In the data rows, the value 128 means zero.
In each game, the first row plays the second. By how much does the first row win? 15 means about a draw, 30 a big win and 0 a big loss. Wins can go round in a circle. Each row has two weighted sums of its numbers, A and B, taken from their middle values. A row wins by its A times the other's B, less its B times the other's A.
[109  89 156 124  86  75  64 138 110 107 125 139 131 142 109 159]
[101 126 117 150 130 123  84 107 137 125 103 115 147 107 139 119] -> 16
[173 173  77 132 117 135 189 103 109 117 109 172 135 164 120 104]
[106 164 196 144 127  80  93 176 129 198 168  43 137 125  65 149] -> 13
[ 95  98 157 149 110 103  92 100 130 176 153 139 101 178  61 179]
[118 140 117  72 125 138 155  91  82 114 130 176 163 175 145  88] -> 14
[125  98 152 112  74 105  86 138 100  93 137 151 132 142 126 146]
[108 119 137 124  79 144 117 139  63 172 186 156 109 194 121 145] -> 14
[ 98 115 147 194 157 140 181  43 183 175 152 117 131 130 130 190]
[126 111 127 137 151 106  71 125 140 131  93 102 106  84 137 109] -> 22
[102 140 168 118 118 142  58 146 162 103 109  94 128  52 128  91]
[133 105 140 131 117 133 131 136 114 161 129  97 103  86 108 129] -> 15
[122 213 115 102 169 152 142 144 154 104 103 121 164 125 180  90]
[212 110 156 107 110  94 135 112 107 135 123  81  99 102 131 111] -> 15
[ 90 133 102 170 148  94 118  71 100 193 157 128 131 182  78 171]
[141 143 135 127 168 135 135 142 139 147  92 125 130  89 134 120] -> 4
[ 92 152 149 135 141 137 127 158 169 119 163 125 130 103  96 140]
[134 105 133 131 117 129 132 138 107 159 122  96  99  92 104 124] -> 13
[143 119 102 111 174 133 155  53 157 103 105 138 133 111 129 116]
[215 114 126 103 117  91 152  98  98 131 109  96 118 132 138 117] -> 22
[125 144 148  45 111 149 134 121  95  89 135 164 146 137 143  70]
[142 100 164 131 111 123 114 162 130 162 122  74  83  73  78 124] -> 18
[134  84 104 140 158 106 155 127 124 165 137 104 119 126 113 140]
[123 137 137 140 147 129 111 138 180 113 149 140 150 125 108 139] -> 18
[ 96 177 146  99 143 168 102 152 132 109 158 113 164  59 147 104]
[109 124 115 169 174 124 170  32 170 132 126 131 138 111 140 167] -> 17
[ 93 187 175 101 129 159 136 142 137 114 138 105 167  75 123  89]
[109 152 103 127 158 167 122 132 169  87 128 180 171 111 164 113] -> 13
[120  66  75 190 144 110 146 123 128 135 121 139  94 113 141 173]
[109  95  77 197 134 114 190 100 162 133 144 153 172 167 143 188] -> 15
[133 105 115  91  82 100  81 134 105  51 104 186 134 128 153 115]
[130 135 127  57 105 132 148 137 143 105 114 129 110 111  91  60] -> 17
[120 125 107 199 162 131 133 165 107 183 159 109 124 144 144 182]
[142 118 151  86 138 110 114 182 137  99 116 111  90 100 110  91] -> 16
[113 187 157 113 154 128 131 142 151 143 139  71 142 138 137 109]
[118 125 169 136  86 189 107 156 156 146 128 139 110 117 161 130] -> 14
[104 107 137 165 143 107  73 113 139 156 113  86 118 108 123 138]
[112 128 145 123 129 121  55 133 154 108 100 101 115  73 140 100] -> 13
[166 115  88 116 133  96 128 146 104  90  98 122 111 139 120 112]
[113 153  73 134 121 160 125 132 149  70 119 204 172 136 194 118] -> 18
[123  68 101 168 122 118 125 134 133 115 116 134  91 105 141 161]
[119 136 154  91 106 128 150 134 145 146 137 109 113 123  83  85] -> 15
[139 179  95 122 127 156 154 101 149 113 125 151 116 170 139 112]
[ 85 160  77 143 194 113 128 114 111 131  89 137 148 170 151 157] -> 10
[154  89 138  61  87 130 129 104 125  82 110 180 122 167 137 111]
[127  77 182 173 121 120 125 151 139 178 152  59  86 143  68 163] -> 13
[146 172 161 132 120 151 180 130 137 149 139 105 132 146  91 110]
[143 183 108  98 137 120 141 120 134 108 137 102 130 166 132  99] -> 19
[109 107 188 109 110 126 151 135 145 183 167  69 100 141  53 109]
[143 110 121 119 130 177 148 172 127 116 134 128 107  87 142 100] -> 19
[106 136 123 131 136 112 117 101 138 123 129 144 156 135 148 145]
[160  83 182 124 106 141 142  96 144 188 136  81  61  89 130 135] -> 18
[ 31 159 106 166 103 138 124 153 103 114 149 140 150 123 114 117]
[152 102 125 137 133  99 127 149 116 122 117  90  99 140  96 126] -> 18
[143 109  81 142 139 149 163 112 141 116 115 152 107 118 136 115]
[118 180  49 116 142 117 138  81  93  99  98 181 184 118 184 122] -> 13
[140  78 195 166 126 112 133 162 144 206 131  62  79 122  57 163]
[136 158 131 151 110 113 109 138 113 159 118 103 158 151 100 142] -> 24
[115 140 128 129 163 141 143  52 175  96  97 138 130  73 147 124]
[ 60 148 161 132 131 127 151 168 137 132 173 105 110  90  79 122] -> 18
[214 110 116 124 121  86 162  81 100 141 113 100 113 143 146 118]
[142  88 139  72  92 126 138  97 108 105 146 165 128 196 130 125] -> 14
[170  97  90  96 139 123 165 156  91  86  88 136  82 138 145 101]
[116 180 157 116 138 149 179 117 138 138 142 111 165 119 107 112] -> 16
[112 142 127 176 142 169 173  88 180 126 134 147 122 117 154 154]
[131  42  77 148 104 105 141  82 125 113 103 168 105 148 135 167] -> 12
[152  91 192 118 107 111 112 173 107 164 137  82  72 156  97 141]
[137 116 156 156 180 121 123 148 137 169 138  89 119 116 101 132] -> 17
[135  98 155  53 114 116  75 167 128  79 126 148 132 146 133 134]
[120 127  49 190 168 149 153 146 105 143 134 150 124 119 175 163] -> 14
[159 141 105 115 113 122 112 147 126  98  80 137 141 123 118 109]
[140 128 128  80 128 137 152 122 137 109 120 125 110 119 106  71] -> 16
[ 60 153  90 143 112 120 171 133  99  97 167 155 140 117 102 117]
[121 123 155  70  63 160  75 183  87 112 159 160  98 149 132 103] -> 15
[ 81 169  83 132 177 115 120 136 125 111  89 141 144 133 155 131]
[123  87  80 165  82 110 174 116  52 100 137 152 168 172 170 153] -> 8
[ 92 107 190 125 107 139  63 133 150 154 144 142 102 133  79 157]
[141 115 133 169 170 143 163 141 155 165 138 107 125 127 107 144] -> 10
[127 133 132 159  91 124 132 133  74 182 169 128 110 190 116 142]
[109 119 106 151 121 149 143 115 139 121 145 173 146 173 172 147] -> 13
[128  57 120 152 103 116 115 131 134 108 116 131  88  93 129 154]
[155 157 105 117  85 137 124 146  86 114 133 169 101 148 128  96] -> 15
[134 102 101 133 181  76 143  94 110 133 123 115 157 166 146 197]
[145 168 196 132 115 146 159 154 135 163 151  80 113 139  71 112] -> 14
[120 128 124 191 162 116 108 169 110 192 164  87 120 149 118 181]
[128 153 120  49 125 148 147 113  76  84 113 182 160 146 160  63] -> 15
[103 120 164 178 136  69 111 133 133 169 132  89 140 162 110 183]
[ 95 123 126 163 153  94 134  91 132 166 157 122 170 173 128 181] -> 12
[ 45 171  89 146  96 143 118 155 101  78 137 155 142  99 128 101]
[128 132 101  69 117 124 164  80  76  95 132 190 162 187 155  92] -> 21
[122 105 161 119 159 135 159  83 145 154 145  88 122 143  95 127]
[147 155 123 104 135 140  95 152 179  75 122 165 152  88 129 101] -> 4
[148 144 109 162 108 121 158 108 103 165 142 141 106 191  96 131]
[123 178 132 106 122  94 115 147 120 138 125 109 149 128  97  99] -> 13
[ 92 167 107 110 156 167 137 105 142 114 151 146 155  77 159 113]
[136 106 136 118  84 138 103 148 100  78 132 161 141 125 159 126] -> 18
[157 131  84  41 105 134 156  87  77  58 118 218 152 182 168  75]
[ 58 161 110 164 163 120 112 133 122 138 117 115 147 152 134 152] -> 14
[ 41 161 120 138  95 142 126 174 116  92 152 138 134  94 105  97]
[212 112 190 105 107  88 120 133 112 134 127  60 101  84 123 108] -> 23
[122 133 101  82  74 165 110 152  68 113 143 187 113 167 150 102]
[132 172 133 122 126 155 146 119 156 137 148 114 108 160 116 119] -> 18
[155 104  72 145 123 168 189 128 115 125 153 166 118 140 157 116]
[147 176 143 102 120 153 133 137 164 106 138 112 104 134 124 102] -> 10
[113 113  84 186 182 110 183   0 144 154 127 143 159 169 137 191]
[115 145 136 106 149 123  97 161 125  98 128 112 152 117 131 126] -> 15
[118 142 135 106 124 129 123 114 136 122 143 149 142 130 146 123]
[129 149  87 137 144 168 122 135 178  78 123 195 153 112 177 107] -> 13
[124  98 144 138 136 111 141  75 155 173 133 103 100 125  87 151]
[103 152 122 138 142 126 130 143 157 105 153 146 145 114 107 132] -> 10
[114 115 125 120 110 106  85 104 134 144 127 168 107 146  77 152]
[111  91 110 191 160 137 137 160 124 163 151 113  92  87 148 160] -> 8
[212 116 181  93 111  71 105 140 101 121 122  58 111  90 107 112]
[139 136  94 145 109 110 133 123  94 136  89 136 139 153 139 130] -> 21
[ 89 137 123 168 161 139 128 114 148 142 164 143 170 155 135 163]
[127 157 119 100 115 112 144 131 129 131 122 127 142 134  91  84] -> 12
[134 103 110 125  84 130 115 127  92  80 128 178 151 162 160 136]
[141 139 148  18  94 152 123 132 110  67 125 174 142 118 153  57] -> 15
[141 124 162  85 149 145 131 111 166 109 121  97 113  80 106  86]
[136 178  95 133 118 125 122 130  96 125 102 143 167 129 141 124] -> 10
[206  92 120  91  99 144 174  98 104 147  92 122  67 102 172  92]
[139 125 107  53 104 134 154  87  85  83 138 192 149 182 154  89] -> 12
[122  45 137 153  97 116 118 125 136 118 129 124  87 114 117 166]
[158 101  71 124  70 115 148 150 103  44 104 173 141 125 180 100] -> 17
[141 192 140 107 138 159 179 128 144 120 124 126 158 111 114  94]
[186 114 183 107 114  75  76 138 110 138 148  65 142 119  81 135] -> 15
[140 153 105  93 150 112 106 158 114  79 106 125 148 116 142 107]
[106 136 135 133  74 207 107 177 129 111 110 179 133 151 165 110] -> 18
[146 123 122 145 181 125 125 135 125 149 108 111 123 110 122 114]
[133  95 137  94 154  93 108 133 123 103 117 117 140 146 138 166] -> 16
[ 80 154 171 136 121 141 106 133 139 130 145  87 159  94 117 116]
[112 141 105 135 126  97  98  93 104 149 134 143 111 150  89 133] -> 6
[ 86 165 153 142 126 143 125 116 122 127 146 110 176 107 130 112]
[140 196  99 122 186 153 169 122 178 119  98 150 168 160 184 113] -> 15
[116 164 141 119 129 177 112 131 159 135 134 124 110 121 119 111]
[121 101  55 203 165 132 169 126 111 160 141 140 114 135 161 180] -> 17
[114 104 133 149 148  79 150 141 120 160 151 112 126 179  94 153]
[ 82 125 166 154  83 192  93 192 126 142 131 141 133 181 142 137] -> 18
[131  54  99 140 108 117 122 122 131 100 107 149  84 111 140 155]
[134 190 138 119 142 149 197 110 137 121 127 130 159 127 116 100] -> 15
[162 120 143 134 120 110  86 124 136 124 140 128 154 134 107 136]
[129  93 125 143 150 122 147 144 129 155 151  94 120 121 113 136] -> 15
[117  91 193  76 106 121  72 174 124 114 146 113 131 163 106 160]
[ 99 115 123 190  88 183 140 129 111 176 139 166 144 207 155 165] -> 16
[ 96 131 147 141 153 158 142 111 158 156 167 116 120  78 121 132]
[ 99 125 157 163  85 195 125 147 134 168 139 147 125 169 154 149] -> 15
[171  71 169 114  98 147 170  95 120 196 135  81  60 113 138 130]
[138 120 120 108 171 144 160  63 159 105 106 131 128 115 121 115] -> 3
[132 106 104 112  81 114 101 119  88  70 127 186 145 156 155 136]
[136 172 164  52 103 140 106 178 164  89 110 108 115  61  96  45] -> 15
[153 157 112 117  83 139 119 147  99 120 135 157 101 139 116  89]
[162 103 106 134 100 129 156 102 101 154 117 162 107 191 131 135] -> 13
[106 130 183 142  74 202 101 177 147 147 134 129 113 141 146 129]
[164 103 105 114  90 136 144 125 100 129  99 161  91 179 143 121] -> 15
[100 118 159 173  87 188 126 137 137 178 144 139 118 172 149 156]
[123 116 121 144 149  91 125 142 100 148 140  81 140 173  97 157] -> 17
[132 177 205 121 126 164 168 151 151 158 151  83 127 124  74 109]
[133 141 113  99 125 131 130  83 141 114 106 158 129  94 148 112] -> 15
[116 164 158 179 134 188 159 123 151 159 161 121 134 148 155 163]
[147 183 143 104 176 147 142 149 192 111  88 120 153 123 165 108] -> 14
[129 178 183 124 137 157 174 136 153 142 146  94 149 122  83 112]
[111 131 141 124 126 121  60 134 153 107  96 106 126  59 138  98] -> 17
[144 131 127 137 134 131 100 126 175 112 140 149 159 133 115 132]
[133 145  77 173 164  89 113 147  87 165 140 119 150 173 145 164] -> 10
[113 187 125 105 141 156 174 106 134 109 126 139 178 100 137  90]
[ 97 126 105 203 159 139 204  33 168 162 141 147 140 142 150 187] -> 19
[135 118 107 158 113 149 141  83 144 155 123 162 124 156 170 158]
[135  93 146  55 114 109  92 152 124  80 116 150 131 161 126 140] -> 11
[177 136 125 100 122 114  79 136 139  84 118 147 155 111 129 104]
[136 114 163  93 143 138 146 113 158 122 129  94 114 107  96  95] -> 18
[102 105 124 151 113 109  97  78 126 163 142 175 118 187  91 175]
[164  94  78 125  86 112 154 145 126  65 128 163 127 128 151 113] -> 16
[ 99 170 146 126 131 123 106 131 129 135 127 108 156  95 142 122]
[127  67 109 164 122 117 119 151 148 109 118 126  89  74 134 160] -> 15
[134 108  97 122  87 140 130 134  62  74 127 180 161 141 179 124]
[107 180 120 104 133 136 114 106 122 101 111 141 165  60 168 109] -> 15
[108 151 105 128 121 136  94 112 132  97 103 141 165  94 150  94]
[117 162 116 102 133 135 124  86 131 114 113 155 148  71 160 112] -> 13
[130 116  82 173 162 148 201 116 157 121 130 151 150 137 143 151]
[136 125 185  31  58 175  36 218 116  76 140 157  94 109 135  78] -> 14
[150 187 172  71 117 155 112 163 161  90 143  81  81 105 119  76]
[152 102 159  93 104 146 128 160 128 114 137 131  78 132 142 109] -> 29
[132 102 111 117 175  86 134 114 120 115 118 119 151 155 147 178]
[109 161 132 150 147  70  93 154 105 173 150  76 152 145 106 153] -> 14
[128 138 110 174 163 103 102 172 105 175 149  93 133 157 135 161]
[133 190 100 107 150 111 150 114 131 110 129 104 154 162 146 100] -> 7
[143  89 135  77  93 124 143  89 102 115 149 170 133 202 130 131]
[124 165 110 174 135 179 168 104 151 129 139 163 142 150 177 160] -> 11
[107 134  91 174 155  73 132  83 122 146 122 146 179 188 143 183]
[122  42 133 170 108 109 126 128 135 133 133 118  86 112 122 174] -> 15
[124  82 145 184 129 130 150 118 142 183 155  89  97 144  74 164]
[165 175 109  89 102 128  80 157 130  87  75 147 148 103 124  92] -> 5
[100 104 137 129 114 136  75 112 128 130 128 183 119 144 106 152]
[142 125  80 152  99 159 146  87 133 143 108 194 131 162 188 152] -> 18
[116 125 147  94 104 111  61 131 137 115 128 135  91 102  76 119]
[112 118 112 131 149 117 150  57 146 168 140 121 121 112 119 146] -> 27
[118 122  96 185 161 150 137 166 115 161 146 120 111 104 161 158]
[139 111 123 109 108 146 127 139 129  94 133 164 111 141 168 118] -> 12
[ 40 157  48 186 116 117 151 102  84 108 140 178 167 162 143 133]
[107 101  76 204 141 117 203  85 166 144 142 160 172 176 137 191] -> 10
[120 170 190  96 114 113  87 185 150 156 143  67 132 104  67  94]
[137 151  82 135 113 115 122 123  95 110  78 150 150 140 159 125] -> 13
[106 121 130 143 147 156 153 101 144 152 159 126 118 100 123 135]
[126 155  92 148 132 119 136 120  98 129 131 125 179 166 132 141] -> 13
[156 148 116 152 111 129 178 107 117 164 135 130 111 189  93 134]
[168  79 113 132 123 131 169  63 115 192 124 126  69 132 152 137] -> 20
[126  86 147  90 139  95 104 138 114 114 131 128 142 170 121 173]
[154  79 101  79  94 124 142  80 120  87 116 200 128 190 144 134] -> 19
[167 120  85 127 107  84 131  78 120 141  96 162 133 190  99 141]
[ 83  98 136 147 116 119  78 113 100 141 132 168 146 142 105 167] -> 9
[148 110 164 140 125 113  82 132 150 148 154 109 153 135  95 149]
[130  87 105 150  77 116 147 143  76  83 131 139 146 139 168 135] -> 17
[135 142 115  77 119 144 122 118 131 101 120 171 140 114 158 103]
[150 161  63 141 159 110 102 167 101 124 110 138 136 138 161 129] -> 12
[108 158  98 145 129 154 125  89 130 147 137 150 117 150 115 126]
[149 115  66 108 180  84 147  95 110  80  89 154 161 141 176 154] -> 11
[129 115 140 152 152 161 177 147 180 120 137 116 127  88 122 132]
[138  94  98 153 147 146 165 134 110 155 144 121 128 135 129 139] -> 14
[ 70 143  69 169 151 102 193  97 105 138 165 163 150 165 102 157]
[119 116 199  97 134 143 133 129 164 153 148  65 104 104  75 101] -> 18
[146 147 130 150 109 123 161 120 116 169 147 124 112 175  89 128]
[122 200 170  88 138 141 112 168 160 109 127  66 131 106 131  82] -> 18
[117 154 153  71 103 129 132 156 157 125 122 109 117  94  85  67]
[160 180 119  81 119 150 135 139 155  87 122 122 108 129 137  77] -> 21
[106 146 130 167 123 103 120 119  95 164 125 106 153 157 129 153]
[137 113 139  37  81 154  55 184 105  66 127 179 131 139 155 102] -> 19
[ 96 114  95 155 130 103 142 131  76 128 150 128 150 197 148 149]
[ 39 165 100 149  94 140 128 154 101  90 144 157 147 114 118 109] -> 6
[104 197 149 125 157 137 144 138 148 142 134  84 157 146 145 111]
[134 154 137  67  74 169  87 178  85 107 144 169  93 113 144  66] -> 17
[134  98  65 152 155 123 172 116 104 145 134 140 138 146 151 143]
[ 60 153 139 175 170 112 118 136 129 170 135  89 140 161 121 172] -> 13
[120 156  92 119 173 117 162 126 109 110  88 135 178 112 186 102]
[128 119 110  90 125 118 121 178  90  75 108 125 118 118 155  97] -> 11
[123  80  84 184 138 125 150 138 133 135 130 131  91  80 143 162]
[ 98 114 142 117 114 141  62 133 119 116 109 179 133 111 118 141] -> 18
[122 121 121 128 111 131 115 156 202  65 107 149 161  75 150 132]
[121 102 128 152 166  96  93 112 133 153 106  92 107 109 127 135] -> 15
[128 147 136 153 156 102  81 182 108 162 141  83 131 127 129 145]
[157 132 122 122 137 136  92 130 164 112 123 158 161 125 118 121] -> 25
[154 125 122 134 132 136 102 123 165 112 130 159 159 135 120 135]
[122 203 133 117 177 174 152 139 171 133 111 124 164 144 177 109] -> 13
[161 114 110 133 133  74 136 138 100 127  92 131 108 172 132 142]
[204 110 153 103 106 115 158 111 116 155 118  88  91 104 135 110] -> 4
[146 121 145  28  82 164  41 199 105  49 119 180 119 120 159  83]
[119 163  69 123 152 116 152  61 109 111 113 178 176 115 179 133] -> 19
[138 112  83 115  82 146 132 138  70  53 112 186 162 130 195 111]
[123 138 133 142  88 185 120 140 147 128 112 169 117 129 176 129] -> 17
